Some points, one per row:
0.5|0.0|0.7|0.0|0.5|0.0|0.0|-0.2|0.1|-0.6|-0.4|-0.3|-0.8|-0.5|-0.6|-0.3|-0.9|-0.6|0.6|-0.3|-0.3|-0.7|-0.8|-0.5
0.4|-0.1|0.2|-0.3|0.9|0.4|0.4|0.1|0.4|-0.2|-0.3|-0.3|-0.9|-0.4|-0.9|-0.5|-1.5|-0.7|0.7|-0.4|-0.3|-1.1|-1.2|-0.6
-0.2|-0.4|-0.6|-1.0|0.2|-0.1|0.2|0.2|0.6|0.5|0.4|0.5|0.6|0.3|0.0|-0.3|-0.9|-0.4|0.7|-0.2|-0.3|-0.9|-1.2|-0.7
-0.9|-1.1|-2.5|-2.9|-1.4|-2.7|-1.4|-1.5|-0.5|-2.1|-1.2|-1.1|-1.2|0.5|1.7|0.6|0.4|1.6|2.7|1.0|1.1|-0.7|-1.3|-0.3
-0.4|-0.5|-1.0|-1.3|-0.5|-1.2|-0.6|-0.8|-0.3|-1.1|-0.7|-0.5|-1.0|-0.3|-0.2|-0.1|-0.5|0.1|1.0|0.1|0.6|-0.3|-0.5|0.5
0.6|0.0|0.7|0.1|0.5|0.0|0.1|-0.2|0.1|-0.6|-0.5|-0.5|-0.9|-0.4|-0.6|-0.3|-1.1|-0.5|0.7|-0.2|-0.2|-0.9|-1.0|-0.6
0.4|0.0|0.4|-0.1|0.9|0.4|0.5|0.3|0.5|0.0|0.0|-0.2|-0.5|-0.3|-0.6|-0.4|-1.1|-0.7|0.7|-0.3|-0.4|-0.8|-0.9|-0.7
-0.4|-1.0|-1.6|-1.8|0.4|-0.5|0.2|-0.1|1.0|0.0|0.2|0.3|-0.1|-0.1|-1.1|-0.7|-2.5|-1.1|1.7|-0.8|-0.8|-2.1|-2.3|-1.5
1.0|0.3|1.4|0.5|1.2|0.6|0.6|0.2|0.3|-0.4|-0.3|-0.3|-0.9|-0.5|-0.7|-0.3|-1.2|-0.7|0.7|-0.3|-0.3|-0.9|-1.0|-0.7
1.8|0.5|2.4|1.0|1.7|0.5|0.6|-0.2|0.5|-1.2|-0.7|-1.0|-1.8|-0.7|-1.2|-0.8|-1.8|-1.3|1.1|-0.7|-0.7|-1.8|-1.9|-0.9
0.0|-0.5|0.0|-0.8|1.3|1.1|1.0|0.8|1.7|1.3|0.9|0.7|0.6|0.0|-0.6|-0.5|-1.9|-1.1|1.3|-0.6|-0.6|-1.8|-1.9|-1.2
-0.2|-0.5|-1.2|-1.3|-0.6|-1.1|-0.6|-0.6|-0.1|-0.5|-0.1|-0.1|0.2|0.6|0.5|0.0|-0.4|0.2|1.0|0.0|0.0|-0.8|-1.0|-0.7
0.8|-0.1|0.7|-0.2|1.2|0.3|0.3|0.2|0.6|-0.6|-0.8|-0.6|-1.3|-1.0|-1.0|-0.6|-2.0|-1.2|1.2|-0.4|-0.5|-1.5|-1.8|-1.1
0.3|-0.3|0.3|-0.3|1.3|0.8|0.6|0.5|0.9|0.2|-0.1|0.0|-0.6|-0.5|-0.8|-0.3|-1.5|-0.8|1.0|-0.5|-0.3|-1.2|-1.3|-0.9
-0.3|-0.8|-1.5|-1.6|-0.6|-1.6|-0.9|-1.0|-0.3|-1.4|-0.8|-0.8|-1.1|0.1|0.6|0.1|0.0|0.9|1.8|0.7|1.1|-0.1|-0.6|0.5
1.6|0.3|1.9|0.6|2.4|0.7|0.9|0.3|1.0|-1.3|-1.4|-0.9|-2.7|-1.7|-1.9|-0.9|-3.0|-2.0|2.0|-0.9|-0.6|-2.8|-3.2|-1.5
-0.4|-1.0|-1.9|-2.6|-0.3|-1.5|-0.8|-0.5|0.2|-0.1|0.1|0.4|0.5|0.6|-0.1|-0.6|-1.8|-0.9|1.5|-0.6|-0.5|-1.8|-2.4|-1.2
-0.4|-0.7|-1.5|-1.8|-0.8|-1.5|-0.9|-0.9|-0.2|-1.1|-0.6|-0.3|-0.2|0.8|1.1|0.2|0.0|0.7|1.5|0.5|0.5|-0.7|-1.0|-0.5
0.1|-0.3|-0.4|-0.7|0.7|0.2|0.3|0.3|1.0|0.6|0.3|0.5|0.2|0.0|-0.6|-0.3|-1.3|-0.7|0.9|-0.3|-0.3|-1.1|-1.5|-0.8
-0.4|-0.6|-1.3|-1.4|-0.6|-1.2|-0.6|-0.7|-0.3|-0.8|-0.4|-0.1|0.3|1.1|1.8|0.6|0.8|1.3|1.7|0.7|0.7|-0.3|-0.9|-0.2
-0.2|-0.3|-0.6|-0.9|0.0|-0.3|-0.2|0.0|0.4|0.2|0.2|0.4|0.5|0.4|0.1|-0.2|-0.6|-0.2|0.7|-0.1|-0.2|-0.7|-0.9|-0.5
-0.3|-0.4|-1.0|-1.0|-0.5|-1.0|-0.5|-0.6|-0.3|-0.8|-0.4|-0.5|-0.7|-0.2|0.0|0.0|-0.4|0.1|0.8|0.2|0.3|-0.3|-0.4|0.2
-0.1|-0.4|-0.3|-0.6|0.3|0.0|0.1|0.1|0.4|0.1|0.0|0.1|0.0|-0.1|-0.2|-0.3|-0.9|-0.4|0.5|-0.3|-0.3|-0.6|-0.8|-0.4
-0.4|-0.6|-1.5|-1.8|-0.6|-1.4|-0.7|-0.6|0.0|-0.4|0.1|0.2|0.7|1.5|1.5|0.2|-0.1|0.6|1.6|0.1|0.0|-1.1|-1.2|-0.5
-0.9|-1.5|-3.1|-4.1|-1.5|-3.5|-2.0|-2.2|-0.6|-2.6|-1.0|-0.8|-0.7|1.9|3.1|1.2|0.9|2.9|3.9|1.5|1.4|-1.1|-2.1|-0.5
-0.4|-0.6|-0.9|-1.1|-0.3|-0.7|-0.4|-0.3|0.1|-0.2|-0.1|0.1|0.2|0.4|0.0|0.0|-0.6|-0.2|0.8|-0.2|-0.2|-0.8|-1.0|-0.6
-0.1|-1.1|-0.8|-1.9|1.3|0.3|0.7|0.6|1.4|0.9|0.8|1.1|0.3|0.2|-0.9|-1.0|-2.7|-1.5|1.8|-0.5|-0.9|-2.2|-2.5|-1.7
-1.0|-1.4|-2.7|-3.4|-0.6|-2.1|-1.0|-1.0|0.3|-0.3|0.4|0.2|0.7|0.8|-0.1|-0.7|-2.3|-0.9|2.3|-0.5|-0.7|-2.4|-2.9|-1.4
-0.8|-1.3|-2.3|-2.8|-0.7|-2.0|-1.4|-1.1|0.1|-0.4|0.4|0.5|1.7|2.8|2.9|0.7|-0.2|0.8|2.4|0.3|0.3|-1.8|-2.2|-1.0
-0.5|-0.7|-1.4|-1.6|-0.7|-1.4|-1.0|-0.9|-0.4|-1.2|-0.8|-0.8|-1.1|-0.5|-0.3|-0.1|-0.7|0.0|1.4|0.3|0.6|-0.2|-0.6|0.7
1.5|0.1|2.3|1.2|3.4|2.2|1.9|1.4|1.7|0.3|-0.2|0.0|-1.4|-0.6|-1.4|-0.5|-2.3|-1.5|1.5|-0.8|-0.7|-1.7|-2.2|-1.1
0.6|-0.1|0.6|-0.1|0.8|0.0|0.1|-0.1|0.2|-0.6|-0.5|-0.5|-1.0|-0.6|-0.7|-0.4|-1.2|-0.7|0.7|-0.3|-0.3|-0.9|-1.1|-0.6
0.2|-0.1|0.3|-0.2|1.1|0.7|0.6|0.5|0.7|0.4|0.2|0.1|-0.4|-0.2|-0.4|-0.3|-1.1|-0.5|0.6|-0.2|-0.3|-0.8|-1.0|-0.5
-0.5|-0.7|-1.2|-1.5|-0.6|-1.3|-0.8|-0.8|0.0|-0.5|0.0|0.2|0.6|1.1|1.3|0.3|-0.1|0.7|1.5|0.3|0.0|-0.9|-1.1|-0.7
1.4|0.4|2.0|0.5|1.3|0.3|0.5|0.0|0.1|-1.0|-0.6|-0.7|-1.4|-0.6|-0.9|-0.4|-1.6|-0.8|1.0|-0.4|-0.5|-1.4|-1.6|-0.8
0.5|0.0|0.4|-0.2|0.8|0.3|0.3|0.2|0.4|-0.3|-0.2|-0.2|-0.8|-0.4|-0.6|-0.3|-1.0|-0.7|0.6|-0.2|-0.3|-0.9|-0.9|-0.6
-0.3|-0.5|-0.8|-1.1|-0.4|-0.9|-0.5|-0.4|0.0|-0.4|0.0|0.1|0.3|0.6|0.5|0.0|-0.4|0.1|0.8|0.1|0.0|-0.7|-0.8|-0.5
-0.5|-1.2|-1.9|-2.5|-1.0|-1.8|-1.3|-1.1|-0.1|-0.9|-0.3|0.1|0.5|1.1|1.0|0.2|-0.8|0.1|1.7|0.1|0.0|-1.4|-1.8|-1.1
-1.0|-1.1|-2.6|-3.3|-1.2|-2.8|-1.9|-1.8|-0.5|-2.6|-1.4|-1.1|-1.8|-0.1|0.6|0.2|-0.2|0.9|3.1|1.1|1.6|-0.5|-0.9|0.8
-1.0|-1.4|-3.2|-3.9|-1.6|-3.3|-2.0|-1.8|-0.7|-2.7|-2.0|-1.5|-2.4|-0.7|0.2|0.1|-1.1|0.7|3.2|0.7|1.4|-0.9|-1.8|0.5
-0.5|-0.7|-1.4|-1.6|-0.8|-1.6|-0.9|-0.9|-0.1|-1.0|-0.4|-0.3|0.0|0.8|0.8|0.1|-0.4|0.3|1.3|0.1|-0.1|-1.0|-1.2|-0.6
0.5|-0.8|0.0|-1.0|2.0|0.7|0.7|0.4|1.4|-0.6|-0.5|-0.3|-1.7|-0.9|-1.8|-1.2|-3.4|-2.0|2.0|-0.7|-1.1|-2.8|-3.3|-2.0
-0.3|-0.5|-1.4|-1.4|-0.6|-1.2|-0.7|-0.8|-0.2|-1.0|-0.5|-0.4|-0.4|0.5|0.9|0.4|0.2|0.8|1.6|0.6|0.5|-0.4|-0.7|-0.1
-0.3|-0.5|-1.1|-1.2|-0.4|-0.9|-0.6|-0.5|0.1|-0.4|-0.1|0.1|0.3|0.7|0.6|0.1|-0.4|0.1|0.9|0.0|-0.1|-0.7|-0.9|-0.6
0.5|-0.1|0.5|0.0|0.6|0.1|0.2|0.0|0.2|-0.3|-0.2|-0.2|-0.7|-0.3|-0.5|-0.3|-0.9|-0.5|0.5|-0.2|-0.3|-0.7|-0.8|-0.5
-0.8|-1.4|-2.6|-3.3|-0.9|-2.6|-1.5|-1.2|-0.2|-1.0|-0.2|0.0|1.0|2.7|3.2|0.9|0.3|1.4|3.1|0.9|0.2|-1.5|-2.3|-1.3
0.6|0.1|0.6|0.0|0.7|0.2|0.3|0.0|0.2|-0.4|-0.4|-0.4|-0.7|-0.3|-0.5|-0.4|-0.9|-0.5|0.5|-0.3|-0.3|-0.8|-0.8|-0.5
1.5|0.3|2.3|0.8|2.2|1.2|1.0|0.5|1.1|-0.3|-0.6|-0.5|-1.3|-0.9|-1.3|-0.7|-2.1|-1.1|1.3|-0.7|-0.6|-1.7|-2.0|-0.9
-1.0|-1.3|-3.0|-3.6|-1.5|-2.8|-2.0|-2.1|-0.9|-2.7|-1.3|-1.3|-2.2|-0.7|-0.3|-0.1|-1.0|0.5|2.7|0.7|1.9|-0.1|-1.1|1.2
-0.4|-0.9|-2.2|-2.6|-0.9|-2.3|-1.2|-1.2|-0.3|-1.7|-1.0|-0.8|-0.9|0.7|1.3|0.4|0.0|0.9|2.3|0.7|0.6|-0.8|-1.5|-0.2
Then 10 other points, each followed by its number:
-0.5|-0.7|-1.6|-2.0|-0.8|-1.7|-1.1|-1.2|-0.5|-1.6|-1.0|-0.9|-1.3|-0.4|0.0|0.1|-0.5|0.4|1.7|0.7|1.4|0.0|-0.4|1.4 0
0.3|-0.2|0.2|-0.3|1.2|0.7|0.7|0.7|1.1|1.0|0.5|0.7|0.3|0.0|-0.2|-0.4|-1.0|-0.6|0.9|-0.4|-0.2|-0.9|-1.2|-0.7 1
-0.3|-0.5|-0.9|-1.0|-0.3|-0.7|-0.3|-0.4|0.1|0.0|0.2|0.3|0.5|0.5|0.4|-0.1|-0.5|0.0|0.7|-0.1|-0.1|-0.7|-0.8|-0.6 2
0.4|-0.3|0.4|-0.3|1.0|0.5|0.4|0.3|0.5|-0.1|-0.3|-0.2|-1.1|-0.5|-1.0|-0.5|-1.6|-1.0|0.8|-0.4|-0.3|-1.4|-1.5|-1.0 3
2.8|0.7|3.4|1.3|2.4|0.2|0.7|0.0|0.5|-2.1|-1.5|-1.1|-2.3|-1.2|-2.1|-0.9|-3.2|-1.7|1.5|-0.6|-0.6|-2.3|-2.8|-1.4 4
-0.2|-0.5|-1.0|-1.1|-0.5|-0.9|-0.6|-0.4|-0.1|-0.4|-0.2|-0.1|0.0|0.5|0.4|0.1|-0.4|0.0|0.9|0.1|-0.2|-0.8|-0.9|-0.4 5
0.6|0.0|0.8|0.4|1.3|0.9|0.7|0.6|0.6|0.1|0.0|0.0|-0.6|-0.4|-0.6|-0.3|-1.0|-0.5|0.5|-0.4|-0.3|-0.9|-1.0|-0.5 6
1.0|-0.2|1.1|-0.1|1.6|0.2|0.6|0.1|0.5|-1.0|-0.8|-1.0|-1.8|-1.2|-1.5|-0.7|-2.1|-1.3|1.2|-0.6|-0.7|-1.8|-2.2|-1.2 7
-0.5|-1.0|-2.1|-2.4|-1.0|-2.4|-1.2|-1.3|-0.7|-1.8|-1.3|-1.0|-1.6|-0.3|0.5|0.1|-0.6|0.5|2.3|0.4|0.9|-0.8|-1.4|0.0 8
-0.3|-0.8|-1.4|-1.9|-0.6|-1.5|-0.9|-0.9|0.0|-0.6|-0.2|0.0|0.5|1.0|1.1|0.0|-0.4|0.3|1.5|0.0|-0.1|-1.1|-1.4|-0.7 9
Which of these numbered points is nearest to each point below, ignoring the 3 directions in which the first points spread most? Its number follows each.
-0.2|-0.5|-0.8|-0.9|-0.1|-0.5|-0.2|-0.3|0.2|0.0|0.2|0.2|0.4|0.4|0.2|0.0|-0.5|0.0|0.6|-0.1|-0.1|-0.7|-0.8|-0.5 > 2
-0.4|-0.9|-2.0|-2.2|-0.6|-1.3|-1.0|-0.4|0.4|0.0|0.2|0.5|1.0|1.1|0.5|-0.2|-1.4|-0.6|1.8|-0.2|-0.6|-1.8|-2.1|-1.3 > 5
-1.1|-1.3|-2.6|-3.2|-1.7|-3.1|-2.0|-1.8|-0.7|-2.7|-1.4|-1.4|-2.7|-0.7|-0.2|-0.4|-1.0|0.2|3.0|0.5|1.8|-0.2|-0.6|2.1 > 0
-0.4|-0.9|-1.9|-2.3|-1.0|-1.9|-1.3|-1.3|-0.3|-1.6|-0.9|-1.0|-1.4|-0.4|-0.1|-0.1|-0.8|0.4|2.1|0.6|1.3|-0.4|-0.7|1.1 > 0
-0.7|-1.5|-3.0|-3.6|-1.3|-2.8|-2.1|-1.8|-0.6|-2.5|-1.4|-1.5|-2.6|-0.5|-0.2|-0.1|-1.1|0.5|2.8|0.9|1.8|-0.8|-1.3|1.4 > 0
-0.6|-0.9|-1.8|-2.1|-0.9|-1.9|-1.1|-1.0|-0.3|-1.2|-0.7|-0.5|-0.7|0.5|0.8|0.3|-0.2|0.5|1.6|0.5|0.5|-0.8|-1.4|-0.7 > 3
0.0|-0.7|-0.9|-1.9|2.0|1.2|1.2|1.4|2.4|2.4|1.6|1.8|1.7|0.5|-0.6|-0.7|-2.3|-1.3|2.3|-1.0|-0.7|-2.7|-2.8|-1.4 > 1
0.8|-0.2|0.9|0.1|1.9|1.2|0.8|0.7|0.9|-0.1|-0.1|-0.1|-1.0|-0.7|-1.2|-0.7|-2.0|-1.0|1.2|-0.4|-0.6|-1.7|-1.9|-0.9 > 6
3.1|0.8|3.7|1.7|2.7|0.4|0.8|-0.1|0.6|-1.7|-1.5|-1.1|-2.9|-1.7|-1.9|-0.9|-3.5|-2.0|2.1|-0.8|-1.1|-2.3|-3.2|-1.6 > 4
-0.7|-1.7|-3.0|-3.4|-1.5|-3.5|-2.1|-1.9|-0.8|-2.5|-1.6|-1.1|-2.0|-0.2|0.9|0.1|-0.5|1.0|3.0|0.8|1.2|-0.9|-1.8|0.3 > 8
-0.6|-1.0|-2.2|-2.4|-0.8|-1.6|-0.9|-0.8|0.3|-0.4|-0.1|0.2|0.3|0.7|0.3|-0.3|-1.5|-0.7|1.7|-0.2|-0.5|-2.0|-2.2|-1.2 > 5
0.1|-0.6|0.1|-0.8|1.0|0.4|0.5|0.3|0.8|-0.1|0.1|0.2|-0.6|-0.4|-1.1|-0.7|-2.0|-0.9|1.2|-0.4|-0.6|-1.7|-1.7|-1.0 > 3
-0.3|-0.8|-1.3|-1.6|-0.6|-1.1|-0.6|-0.6|-0.1|-0.5|0.1|0.1|0.5|0.9|0.7|0.1|-0.6|0.1|1.2|0.0|0.0|-0.9|-1.3|-0.8 > 5
-0.3|-0.7|-1.2|-1.4|-0.4|-1.1|-0.6|-0.7|-0.1|-0.4|0.1|0.2|0.5|1.1|1.1|0.3|-0.2|0.4|1.2|0.0|-0.1|-1.0|-1.1|-0.6 > 9
3.1|0.7|4.2|1.7|3.3|2.1|1.5|0.9|1.2|-0.7|-1.1|-0.8|-2.2|-1.1|-1.9|-1.1|-2.8|-1.6|2.0|-0.8|-0.7|-2.3|-2.4|-1.6 > 4
0.4|-0.5|-0.4|-1.1|1.4|0.3|0.8|0.5|1.0|-0.2|-0.2|0.0|-1.2|-0.9|-1.3|-0.6|-2.6|-1.6|1.4|-0.8|-0.8|-2.3|-2.4|-1.3 > 8
-1.1|-1.6|-3.3|-3.5|-1.3|-3.4|-1.5|-1.9|0.0|-1.0|0.0|0.5|2.2|3.9|4.1|0.9|1.1|2.1|3.5|0.7|0.4|-1.8|-2.9|-1.0 > 4
-0.4|-0.6|-1.5|-1.9|-0.9|-1.8|-1.0|-0.9|-0.3|-1.2|-0.9|-0.7|-1.0|-0.2|0.6|0.2|-0.2|0.6|1.5|0.4|0.7|-0.4|-1.0|0.2 > 8
-0.3|-0.6|-1.1|-1.2|-0.5|-1.3|-0.6|-0.6|-0.3|-0.9|-0.6|-0.5|-0.8|0.0|0.4|0.0|-0.1|0.5|1.4|0.4|0.6|-0.3|-0.6|0.1 > 8
-0.6|-1.3|-2.6|-3.1|-0.5|-1.7|-0.9|-0.9|0.7|0.4|1.2|1.3|2.3|2.5|2.3|0.2|-0.8|0.5|2.5|-0.2|-0.4|-2.0|-2.4|-1.4 > 9
-0.3|-0.6|-1.0|-1.2|-0.6|-1.0|-0.6|-0.7|-0.2|-1.0|-0.6|-0.4|-0.7|-0.1|0.2|0.0|-0.3|0.3|1.0|0.2|0.5|-0.4|-0.5|0.1 > 2
0.8|0.1|0.7|0.0|0.9|0.3|0.3|0.1|0.4|-0.6|-0.6|-0.6|-1.0|-0.5|-0.7|-0.5|-1.3|-0.7|0.8|-0.4|-0.3|-1.1|-1.3|-0.6 > 9
-0.7|-0.8|-1.7|-2.3|-0.9|-1.9|-1.1|-1.2|-0.5|-1.8|-1.1|-1.1|-1.4|-0.3|0.2|0.2|-0.4|0.5|2.0|0.6|1.5|-0.2|-0.4|1.3 > 0
0.4|-0.5|-0.3|-0.9|2.6|1.4|1.3|1.6|2.5|2.1|1.5|1.6|1.3|0.4|-0.4|-0.4|-2.7|-1.6|1.8|-1.0|-0.7|-2.2|-2.4|-1.5 > 1
-0.7|-1.8|-3.2|-3.5|-1.5|-3.3|-1.5|-1.7|-0.5|-1.8|-0.8|-0.7|-0.3|1.4|1.6|0.4|-0.8|0.4|3.1|0.4|0.1|-1.8|-2.8|-1.3 > 7
-0.4|-0.5|-1.2|-1.4|-0.7|-1.2|-0.7|-0.7|-0.2|-1.1|-0.6|-0.5|-0.5|0.4|0.8|0.2|0.0|0.6|1.4|0.5|0.5|-0.4|-0.8|-0.2 > 3
0.1|-0.7|0.0|-1.0|1.8|1.2|1.4|1.1|1.7|1.9|1.3|1.7|1.2|0.6|-0.5|-0.4|-2.2|-1.0|1.8|-0.7|-0.6|-2.0|-2.0|-1.4 > 1
1.2|0.2|1.7|0.9|1.9|1.3|1.0|0.7|0.8|0.0|-0.2|-0.2|-0.9|-0.4|-0.9|-0.5|-1.3|-0.8|0.9|-0.3|-0.4|-1.0|-1.1|-0.6 > 6
0.2|-0.3|0.1|-0.4|1.3|0.9|0.7|0.8|1.0|0.9|0.5|0.5|0.2|0.1|-0.3|-0.4|-1.2|-0.7|0.8|-0.3|-0.3|-1.0|-1.1|-0.6 > 1
-1.0|-1.6|-2.9|-3.6|-1.5|-3.0|-1.6|-1.9|-0.6|-1.7|-0.7|-0.7|-0.8|1.3|1.6|0.5|-0.2|0.8|2.9|0.5|0.4|-2.0|-2.4|-1.2 > 7
0.8|0.2|1.0|0.3|0.8|0.2|0.2|0.0|0.1|-0.6|-0.5|-0.5|-0.8|-0.5|-0.6|-0.4|-1.0|-0.5|0.6|-0.2|-0.3|-0.7|-0.9|-0.5 > 9
-1.0|-1.6|-2.9|-3.6|-1.3|-3.0|-1.7|-1.9|-0.6|-2.3|-1.1|-0.7|-1.3|0.8|1.4|0.3|-0.2|1.0|3.1|0.8|0.7|-1.3|-2.4|-1.1 > 7
-0.4|-1.0|-1.7|-2.1|-1.1|-2.1|-1.2|-1.3|-0.6|-1.5|-1.0|-0.9|-1.2|0.0|0.5|0.0|-0.3|0.6|2.0|0.6|0.8|-0.7|-1.1|-0.3 > 8
-0.7|-1.0|-2.0|-2.1|-1.1|-1.9|-1.3|-1.2|-0.5|-1.5|-1.1|-1.0|-1.3|-0.1|0.3|0.1|-0.2|0.5|1.8|0.3|0.8|-0.8|-1.0|0.0 > 3
-1.1|-1.6|-3.4|-3.5|-1.5|-3.0|-2.0|-1.5|-0.3|-1.3|-0.4|0.2|0.9|2.5|2.2|0.6|-0.3|1.1|2.8|0.6|0.3|-2.4|-2.7|-1.8 > 7
-0.3|-0.5|-0.9|-1.0|-0.3|-0.8|-0.3|-0.3|0.1|0.0|0.2|0.3|0.7|0.9|0.9|0.2|-0.1|0.2|0.8|0.1|0.0|-0.6|-0.8|-0.4 > 8
0.9|-0.1|0.9|-0.1|0.9|0.0|0.4|-0.1|0.4|-0.9|-0.9|-0.6|-1.5|-0.9|-1.1|-0.8|-2.1|-1.3|1.2|-0.5|-0.6|-1.6|-1.8|-1.1 > 9
-0.8|-1.5|-3.3|-3.7|-1.6|-3.4|-2.2|-1.8|-0.9|-2.7|-1.5|-1.5|-1.8|0.5|1.5|0.5|0.0|1.2|3.6|1.0|1.0|-1.6|-2.0|-0.3 > 7
0.7|-0.4|0.5|-0.5|2.5|1.9|1.7|1.3|2.2|1.7|1.0|1.2|0.2|0.0|-1.1|-0.8|-2.1|-1.5|1.4|-0.6|-0.7|-2.1|-2.2|-1.4 > 1
-0.8|-1.4|-2.3|-2.9|-1.3|-2.4|-1.4|-1.4|-0.5|-2.1|-1.3|-1.2|-2.1|-0.8|-0.5|-0.3|-1.3|-0.2|2.1|0.3|1.2|-0.5|-0.9|1.1 > 0
-0.8|-1.6|-2.9|-3.4|-1.7|-3.2|-2.0|-1.8|-0.9|-2.9|-2.0|-1.7|-2.5|-1.3|-0.5|-0.5|-1.8|0.1|2.7|0.2|1.5|-0.5|-1.1|1.6 > 0
-0.4|-0.9|-2.1|-2.4|-1.1|-2.2|-1.3|-1.4|-0.4|-1.9|-1.2|-0.9|-1.5|-0.7|-0.3|-0.1|-0.9|0.0|1.9|0.4|1.0|-0.3|-1.0|0.8 > 0
0.4|-0.1|0.5|-0.1|0.8|0.1|0.3|0.0|0.2|-0.6|-0.4|-0.4|-1.0|-0.4|-0.7|-0.5|-1.3|-0.6|0.7|-0.4|-0.3|-1.0|-1.1|-0.7 > 3
-0.2|-0.4|-0.8|-1.0|-0.1|-0.6|-0.2|-0.4|0.2|-0.1|0.2|0.2|0.3|0.3|0.0|-0.1|-0.6|-0.1|0.9|-0.2|-0.2|-0.8|-1.0|-0.5 > 2
-0.3|-0.5|-1.1|-1.5|-0.6|-1.4|-0.7|-0.8|-0.3|-1.1|-0.6|-0.5|-1.0|-0.3|-0.1|-0.2|-0.5|0.0|1.3|0.3|0.5|-0.3|-0.5|0.3 > 2
-0.5|-0.6|-1.7|-1.9|-0.7|-1.8|-1.1|-1.1|-0.3|-1.2|-0.7|-0.6|-0.8|0.4|0.9|0.2|-0.2|0.5|1.8|0.4|0.6|-0.8|-1.2|-0.3 > 8
-1.1|-1.6|-3.2|-3.5|-0.8|-2.5|-1.5|-0.9|0.1|-0.4|-0.1|0.1|0.8|1.3|0.2|-0.5|-2.2|-1.0|2.3|-0.3|-0.3|-2.6|-3.1|-1.7 > 5
-0.2|-0.4|-0.8|-1.0|-0.4|-0.9|-0.4|-0.5|-0.1|-0.5|-0.2|0.0|0.2|0.9|1.3|0.5|0.4|0.9|1.2|0.4|0.4|-0.3|-0.6|-0.2 > 6
-0.3|-0.6|-1.1|-1.3|-0.5|-1.0|-0.7|-0.6|-0.2|-0.7|-0.3|-0.3|-0.1|0.8|1.5|0.5|0.5|1.1|1.6|0.7|0.7|-0.4|-0.6|-0.2 > 6
2.0|0.4|2.5|0.8|1.9|0.3|0.2|-0.4|0.2|-1.7|-1.6|-1.6|-3.0|-1.6|-1.8|-0.8|-3.0|-2.1|2.1|-0.7|-1.0|-2.5|-3.1|-1.9 > 4
-0.8|-1.2|-2.5|-2.7|-1.1|-2.4|-1.3|-1.6|-0.7|-2.1|-1.1|-1.2|-2.0|-0.5|-0.5|-0.2|-1.1|0.0|2.2|0.2|0.9|-0.6|-1.1|1.0 > 0
0.5|-0.5|0.6|-0.4|2.7|2.1|1.6|1.6|2.1|1.9|1.3|1.1|0.5|0.2|-1.0|-0.5|-2.4|-1.4|1.4|-0.8|-0.7|-1.8|-2.3|-1.5 > 1
-0.4|-0.5|-1.3|-1.5|-0.7|-1.2|-0.8|-0.8|-0.4|-1.1|-0.5|-0.3|-0.5|0.4|0.8|0.2|0.1|0.5|1.4|0.2|0.3|-0.7|-0.8|-0.2 > 3
0.8|0.0|0.8|-0.1|1.1|0.1|0.2|-0.2|0.5|-1.0|-0.8|-0.6|-1.3|-0.6|-1.1|-0.7|-1.7|-1.1|1.2|-0.5|-0.5|-1.3|-1.7|-1.0 > 9
-1.1|-1.7|-3.3|-3.9|-1.5|-3.5|-2.2|-1.9|-0.7|-2.0|-1.2|-0.7|-0.2|2.1|3.4|0.9|0.6|2.5|3.6|1.3|1.1|-1.7|-2.2|-0.9 > 7
-0.1|-0.7|-0.7|-0.9|0.9|0.6|0.5|0.7|1.1|1.3|1.2|1.3|1.3|0.6|0.0|-0.5|-1.2|-0.5|1.1|-0.2|-0.3|-1.4|-1.8|-1.1 > 1
-0.5|-1.1|-2.2|-2.4|-1.0|-2.0|-1.0|-1.0|-0.3|-0.8|-0.1|-0.1|0.8|1.9|2.3|0.5|0.0|1.0|2.0|0.4|0.4|-1.2|-1.6|-1.0 > 7
0.2|-0.3|0.1|-0.5|1.8|1.5|1.1|1.1|1.6|1.6|1.0|1.2|0.5|0.2|-0.6|-0.5|-1.8|-0.8|1.4|-0.5|-0.5|-1.8|-1.8|-1.2 > 1
0.2|-0.1|0.0|-0.3|0.4|0.0|0.1|0.1|0.3|-0.2|-0.2|-0.3|-0.7|-0.3|-0.5|-0.3|-0.9|-0.5|0.6|-0.2|-0.3|-0.8|-0.9|-0.5 > 5
0.5|0.0|0.7|0.2|1.1|0.8|0.7|0.5|0.6|0.2|0.0|0.1|-0.4|-0.3|-0.4|-0.4|-0.8|-0.5|0.5|-0.2|-0.3|-0.6|-0.8|-0.5 > 6
-0.7|-1.1|-2.3|-2.6|-1.2|-2.3|-1.2|-1.1|-0.3|-1.0|0.1|0.2|1.2|2.1|2.8|0.6|0.3|1.5|2.8|0.7|0.6|-1.2|-2.1|-1.0 > 7
0.9|0.2|1.3|0.6|1.2|0.7|0.5|0.2|0.5|-0.4|-0.4|-0.4|-0.9|-0.4|-0.6|-0.4|-1.0|-0.5|0.6|-0.4|-0.4|-0.7|-0.9|-0.5 > 9
-0.3|-0.5|-1.0|-1.2|-0.5|-1.0|-0.6|-0.7|-0.2|-0.9|-0.6|-0.5|-0.7|0.1|0.4|0.0|-0.1|0.4|1.2|0.4|0.7|-0.2|-0.5|0.2 > 3
-0.6|-1.1|-2.7|-3.0|-1.0|-2.4|-1.4|-1.5|0.0|-1.2|-0.2|0.3|1.7|3.2|3.5|0.8|1.0|2.2|3.3|0.7|0.4|-1.6|-2.5|-1.2 > 4
-0.3|-0.4|-1.0|-1.1|-0.4|-0.9|-0.4|-0.5|-0.1|-0.3|0.0|0.1|0.3|0.7|0.6|0.2|-0.1|0.3|0.8|0.1|0.0|-0.6|-0.8|-0.5 > 5
